In the data rows, the value 128 means zero.
Some points, one per row:
200,129,152,124,124,116,149,214,150,139,160,062,147,090,073,138,144,105,112,066,128,088,135,105,052
123,206,119,043,100,101,196,181,028,054,227,000,194,109,051,084,135,128,190,095,097,120,115,128,000
091,211,110,035,113,132,204,159,021,067,213,000,178,137,046,090,155,132,193,090,124,105,122,100,011
060,154,082,143,157,175,158,077,113,083,135,059,188,118,116,118,128,138,114,153,141,108,141,119,118
046,170,052,147,177,113,123,064,121,063,102,069,173,155,123,126,141,174,138,118,174,109,127,105,064
060,158,040,144,166,088,104,069,133,079,088,137,163,180,128,135,161,170,117,108,111,050,141,104,066
091,156,002,165,198,189,119,000,211,155,147,204,099,069,255,212,026,075,013,231,054,054,192,139,165
102,121,056,166,208,241,105,005,136,179,084,249,107,151,233,210,036,000,051,235,091,070,176,182,227
130,142,071,148,141,198,085,025,240,165,109,255,059,104,227,216,046,054,041,233,000,044,170,113,146
073,156,067,107,181,221,186,000,240,177,178,153,123,058,195,234,015,048,063,255,070,084,188,050,162
099,144,057,103,181,198,186,026,239,157,201,170,122,051,184,234,037,057,069,255,085,067,194,062,115
105,151,101,216,192,197,129,021,193,155,094,204,077,120,164,218,087,066,051,219,094,065,178,116,180
100,078,072,193,226,212,150,000,204,133,062,228,178,183,117,175,097,068,093,215,096,092,186,172,201
082,087,093,176,194,230,164,000,204,137,081,178,174,178,112,177,091,050,094,225,098,107,201,143,189
078,087,109,138,177,238,188,000,185,134,100,105,164,166,111,161,106,061,097,215,141,131,188,153,188
087,091,114,143,159,202,171,031,199,141,106,129,141,159,108,155,097,057,092,197,136,114,174,124,172
103,061,114,116,184,185,162,039,163,117,123,093,155,154,101,130,099,066,116,176,170,124,166,154,171
113,075,109,128,192,170,145,043,172,121,116,109,141,160,106,136,099,074,117,172,175,116,155,164,174
092,087,112,124,163,178,152,054,189,134,126,118,138,154,107,142,096,058,102,186,161,112,158,131,173
105,082,104,125,185,167,138,048,172,124,117,115,146,164,108,138,100,072,105,176,161,107,155,148,177
103,087,100,129,192,162,131,052,178,126,110,125,140,163,109,128,103,082,102,175,165,100,147,151,181
113,083,090,139,191,145,123,057,179,124,099,161,142,173,107,127,105,085,115,150,155,097,154,153,180
099,079,093,139,187,147,125,058,176,115,099,147,134,161,109,132,108,086,111,145,155,095,150,149,163
100,076,108,143,187,145,124,065,166,128,103,158,132,153,117,130,098,090,112,151,159,094,144,154,167
107,078,103,129,183,162,126,071,164,120,111,135,134,148,119,136,106,072,110,153,148,109,161,150,174
113,089,105,139,178,150,120,058,181,120,111,153,130,159,118,126,101,074,107,151,160,103,156,146,169
093,093,103,148,174,148,122,064,187,128,105,159,136,165,121,134,110,088,097,152,150,089,147,144,175
112,079,088,135,197,149,123,064,173,116,099,158,148,154,124,130,101,081,109,154,148,096,158,153,179
117,081,090,134,192,148,120,063,176,119,099,171,144,153,123,132,104,078,107,154,137,095,159,154,183
115,079,094,145,190,147,110,069,170,124,094,174,139,155,131,129,096,085,101,159,150,092,151,163,183
114,092,091,150,181,149,113,056,185,120,085,179,136,152,125,136,100,076,097,153,142,095,164,164,180
115,082,090,142,184,154,124,060,181,122,093,172,142,154,123,138,101,070,103,160,140,097,166,153,184
108,085,101,142,188,158,122,054,177,131,099,174,141,160,127,134,107,070,097,169,136,091,158,148,191
117,078,101,146,190,152,118,063,171,125,096,175,145,147,128,127,090,074,104,169,151,097,159,165,188
114,078,104,142,189,163,116,066,167,128,101,169,145,144,127,131,094,072,107,167,143,091,158,165,182
099,086,099,139,189,166,124,051,176,132,099,168,150,165,124,137,106,072,093,166,139,098,163,157,192
24 more points follow, each with its number after it:
117,086,093,144,186,157,117,050,179,123,088,169,140,151,131,135,102,060,101,166,138,100,173,162,185 0
114,079,098,143,204,157,115,061,168,126,097,173,148,154,125,130,091,071,099,167,150,097,162,166,190 1
103,082,096,140,191,161,121,052,175,132,096,163,149,164,132,131,103,069,101,171,137,093,162,162,196 2
114,076,105,143,192,157,117,065,166,123,097,165,146,153,131,126,096,067,107,170,148,096,169,168,186 3
120,077,100,135,199,161,121,060,164,121,100,169,152,150,130,125,092,067,104,171,141,093,159,167,189 4
119,082,091,132,192,166,125,058,169,118,100,158,155,155,128,142,105,059,105,167,138,098,171,161,189 5
108,085,094,135,187,162,121,052,174,130,101,162,153,161,131,133,105,068,096,170,140,097,156,161,196 6
114,078,091,127,195,164,130,063,167,122,092,155,147,154,130,138,100,059,104,166,138,104,174,165,190 7
116,079,102,141,194,166,120,061,162,126,098,169,147,149,130,128,092,066,101,170,147,100,161,170,190 8
116,089,098,135,189,153,118,049,177,120,091,165,140,151,127,129,100,058,099,168,138,102,171,165,188 9
119,070,104,138,195,156,119,063,167,125,103,163,146,151,130,128,094,072,104,170,151,095,165,165,191 10
118,074,094,130,192,163,127,054,169,121,097,160,145,161,126,136,100,063,104,161,138,101,174,163,193 11
106,084,097,139,191,167,123,052,169,127,096,163,146,163,129,132,107,070,094,173,141,094,162,163,200 12
119,075,096,139,193,161,120,068,162,121,103,164,148,152,130,132,093,072,100,170,142,098,163,165,189 13
118,078,105,135,191,157,119,058,158,124,097,167,146,151,128,130,099,068,107,175,146,094,162,172,194 14
120,087,094,132,185,163,116,051,173,125,095,166,142,149,132,131,097,056,100,171,134,101,174,167,190 15
119,088,090,136,188,164,121,057,174,124,096,168,142,154,135,134,095,061,097,164,141,102,168,170,186 16
122,075,094,133,193,165,119,054,169,115,098,157,151,154,128,139,102,062,109,166,135,101,175,163,194 17
108,084,099,136,185,163,125,052,171,133,095,162,149,162,123,131,109,070,095,166,138,095,161,166,197 18
198,118,157,147,116,121,148,195,179,132,118,113,138,096,077,143,171,112,098,085,098,077,122,083,088 19
188,143,170,120,099,102,124,219,129,133,149,022,143,105,079,119,167,114,123,087,135,136,128,131,054 20
139,108,156,117,097,090,116,183,133,113,135,089,162,137,092,114,121,116,137,120,111,120,136,130,096 21
232,131,146,102,111,084,091,237,021,095,170,000,169,091,123,165,119,194,151,098,087,222,105,210,169 22
197,124,139,100,110,085,069,200,060,091,205,000,181,132,088,123,105,184,156,110,076,201,125,141,117 23
Which of these numbered points is nearest to each point below by angle, seen from the average point of the first points? Its number follows each.
200,124,158,111,118,100,142,232,181,172,150,115,130,094,091,135,147,113,091,068,119,066,136,111,084 > 19
193,142,122,089,125,110,152,187,138,100,167,040,130,099,068,114,160,101,134,062,143,111,127,112,050 > 20
207,121,130,100,100,066,062,252,074,104,240,037,165,139,088,133,093,191,155,116,100,222,144,123,147 > 23
159,076,159,114,043,107,093,151,151,113,171,134,128,151,063,071,087,175,165,049,088,118,127,108,092 > 21
240,180,193,255,104,241,186,048,000,221,000,115,077,000,255,255,141,130,000,181,000,195,066,255,255 > 22
128,101,106,169,211,171,110,049,151,129,058,211,159,153,150,134,115,085,104,192,103,093,169,212,235 > 12
160,236,128,249,162,212,134,000,050,159,102,096,096,000,248,186,095,174,115,217,040,174,079,228,237 > 22
124,090,085,134,179,144,103,065,186,133,087,202,133,164,138,128,094,078,091,144,115,079,152,169,198 > 16
222,035,140,166,076,115,122,176,124,173,199,064,141,054,198,169,056,162,145,111,087,209,075,255,255 > 22
157,132,152,104,123,113,101,173,129,139,185,000,134,052,118,115,085,209,191,129,079,117,137,104,082 > 23
255,141,151,131,125,103,091,218,030,083,175,000,158,077,113,163,102,199,135,108,034,210,126,197,176 > 22
144,131,112,152,128,099,119,117,055,171,105,141,089,058,202,189,123,126,116,194,054,117,078,129,171 > 22
140,146,152,144,097,121,134,133,101,119,095,054,105,065,139,155,176,178,123,084,160,155,142,137,072 > 20
162,079,153,111,041,097,090,145,152,092,186,125,129,153,064,066,095,188,165,044,080,126,128,100,083 > 21
222,091,194,162,061,110,112,167,068,125,100,081,139,082,144,122,131,165,120,097,011,235,103,202,212 > 22
129,099,105,155,191,149,101,072,171,131,081,208,145,144,139,132,101,077,099,173,119,092,166,166,203 > 0
135,191,118,097,132,097,103,173,174,167,170,077,117,014,192,131,163,106,098,170,150,169,134,108,062 > 20
212,115,175,195,107,129,127,164,133,116,093,157,147,105,098,102,160,102,130,127,080,162,119,084,141 > 19
129,093,108,160,202,149,101,058,170,130,070,212,152,158,148,134,105,087,098,177,116,089,153,182,211 > 1
157,127,133,094,118,112,169,197,150,125,155,067,123,129,060,119,159,123,130,075,157,104,121,107,075 > 20
120,109,183,126,053,108,138,230,110,149,141,158,091,139,096,095,152,140,158,076,112,125,107,134,160 > 21
111,135,175,105,021,100,131,253,100,149,178,189,066,152,112,099,156,126,158,073,093,170,126,149,165 > 21
114,103,105,151,184,152,101,064,173,131,077,214,146,166,144,133,112,078,095,179,108,092,159,161,214 > 2
220,025,149,169,090,111,112,181,142,185,214,062,132,063,199,167,042,169,161,108,106,220,080,255,255 > 22
075,184,128,115,153,168,164,104,140,125,156,000,115,148,109,149,132,120,136,183,199,115,116,061,103 > 20
185,130,166,141,127,125,130,189,084,098,107,070,123,073,157,157,159,129,067,144,111,237,147,171,130 > 22
139,080,148,128,082,121,102,140,158,133,142,160,121,122,083,088,099,115,146,074,137,112,112,113,099 > 21
121,115,092,149,171,091,152,114,149,121,123,089,132,083,148,183,093,159,123,169,198,153,134,163,149 > 22
196,119,119,176,126,126,150,077,098,153,147,062,139,077,150,153,090,069,138,155,110,197,121,175,177 > 22
068,208,108,108,152,156,172,092,163,152,189,000,103,150,138,165,138,117,127,177,189,101,108,047,114 > 20
096,117,167,109,050,128,124,238,080,161,182,155,110,077,119,121,148,139,150,139,117,156,118,119,145 > 21
091,149,212,092,001,082,146,255,149,148,195,209,056,145,101,091,138,128,162,041,132,185,132,160,178 > 21
106,159,160,194,134,191,153,054,084,138,073,104,142,019,173,171,127,059,081,179,111,174,085,208,123 > 22
114,115,135,154,131,113,114,109,120,136,074,163,138,162,153,101,146,161,136,094,142,090,140,142,135 > 21
134,086,150,107,060,129,093,143,159,173,167,149,100,158,082,115,100,102,128,068,089,126,109,123,111 > 21
121,106,133,121,126,126,089,149,137,129,144,145,135,104,128,115,111,083,126,142,139,134,147,111,134 > 21
098,130,128,148,132,112,111,115,098,128,083,157,144,174,136,100,155,156,142,097,160,098,127,131,113 > 21
104,096,097,097,167,161,225,016,078,067,061,002,166,054,166,177,149,189,134,146,141,159,123,241,109 > 22
103,129,126,143,129,110,113,119,091,131,090,163,144,174,144,097,155,162,143,100,161,099,129,142,118 > 21
093,131,127,142,126,108,116,114,095,133,086,160,142,175,134,099,152,156,142,094,164,099,129,134,116 > 21
082,098,099,121,130,137,159,109,111,105,132,135,148,133,090,117,120,086,150,145,136,076,086,113,097 > 21
108,156,127,075,155,123,110,164,149,134,176,120,140,000,171,124,107,072,104,175,153,134,109,111,092 > 20
104,127,118,136,131,118,117,110,106,131,087,149,148,176,137,109,156,156,145,092,142,104,139,132,118 > 21
103,129,121,145,129,112,117,114,098,128,082,164,143,166,147,096,153,158,143,094,149,095,134,140,122 > 21
171,103,144,130,093,083,118,150,153,092,144,172,133,089,097,102,105,160,154,103,121,126,126,099,096 > 21
122,098,128,113,108,109,101,143,133,151,150,194,119,077,106,113,094,075,149,098,121,102,105,139,103 > 21
163,095,146,126,073,092,111,142,175,094,149,157,133,108,082,101,112,161,149,088,111,121,132,095,099 > 21
096,135,123,144,124,116,113,105,112,136,080,162,143,178,146,108,161,153,134,089,146,094,133,132,133 > 21
240,126,136,124,140,098,053,192,026,084,223,009,185,092,087,136,084,220,159,111,045,205,122,135,162 > 23
083,174,085,159,073,068,148,111,136,150,107,234,072,204,134,100,146,221,188,044,170,120,122,158,143 > 21
171,112,140,127,083,087,105,146,168,084,138,165,124,096,092,101,107,146,149,098,114,135,140,096,096 > 21
128,133,111,146,176,145,149,091,182,112,129,120,110,190,112,164,113,102,088,201,217,159,130,071,117 > 20
095,129,126,140,127,113,118,112,093,130,086,158,141,169,143,101,154,158,144,101,162,100,127,132,114 > 21
186,116,153,131,102,092,143,203,188,127,118,103,116,116,074,123,161,102,114,065,131,112,125,107,073 > 19
114,117,118,112,104,107,108,138,140,139,132,190,113,074,115,115,113,069,158,120,123,114,109,140,101 > 21
077,111,182,075,014,117,138,255,129,153,208,101,111,051,091,124,144,133,176,123,087,178,109,144,141 > 21
124,133,180,176,116,218,208,100,076,154,030,065,130,024,159,186,192,054,043,175,105,150,075,208,059 > 20
105,125,129,138,131,114,112,108,104,134,091,160,144,176,145,101,156,155,135,091,145,084,130,136,136 > 21
117,119,134,144,135,114,108,117,110,132,081,166,137,159,147,096,154,163,134,087,154,093,137,145,126 > 21
127,114,108,154,177,156,101,056,177,127,078,214,142,152,144,128,107,066,099,175,110,097,175,169,210 > 0
151,121,131,127,176,114,103,186,146,130,176,067,139,039,140,133,090,085,113,131,168,119,118,119,139 > 20
100,127,125,147,131,116,117,116,104,125,076,156,144,161,140,107,148,158,135,099,152,092,134,127,105 > 21
096,133,129,142,131,116,119,114,097,132,083,156,146,171,137,104,155,159,138,101,157,095,133,132,119 > 21
124,093,139,116,089,125,102,133,166,148,130,162,110,116,089,107,101,082,136,082,143,123,119,122,107 > 21
117,128,124,142,124,111,107,093,118,128,072,172,127,173,153,096,148,153,136,082,142,101,145,147,126 > 21
100,134,129,145,125,119,115,103,124,138,080,155,141,174,141,104,163,158,128,095,140,090,135,133,136 > 21
106,234,089,100,162,132,171,094,175,179,255,000,098,113,182,188,117,106,150,177,180,097,100,056,104 > 20
083,134,124,143,124,118,122,107,103,137,081,156,143,186,137,106,162,160,136,097,151,096,130,127,121 > 21
099,125,132,143,128,119,112,108,116,142,094,154,139,176,153,104,160,158,135,089,144,095,132,138,130 > 21
091,138,129,138,123,116,120,107,106,135,084,156,145,180,142,107,165,155,137,102,147,097,128,124,123 > 21
079,141,120,139,122,122,120,105,100,136,085,148,144,183,134,110,162,157,144,097,151,092,126,124,121 > 21
157,102,138,128,097,093,110,145,159,104,141,183,132,092,091,102,107,131,150,106,132,118,125,103,095 > 21
128,096,127,110,100,112,099,145,135,160,147,190,117,078,107,116,091,076,153,104,117,099,092,132,108 > 21
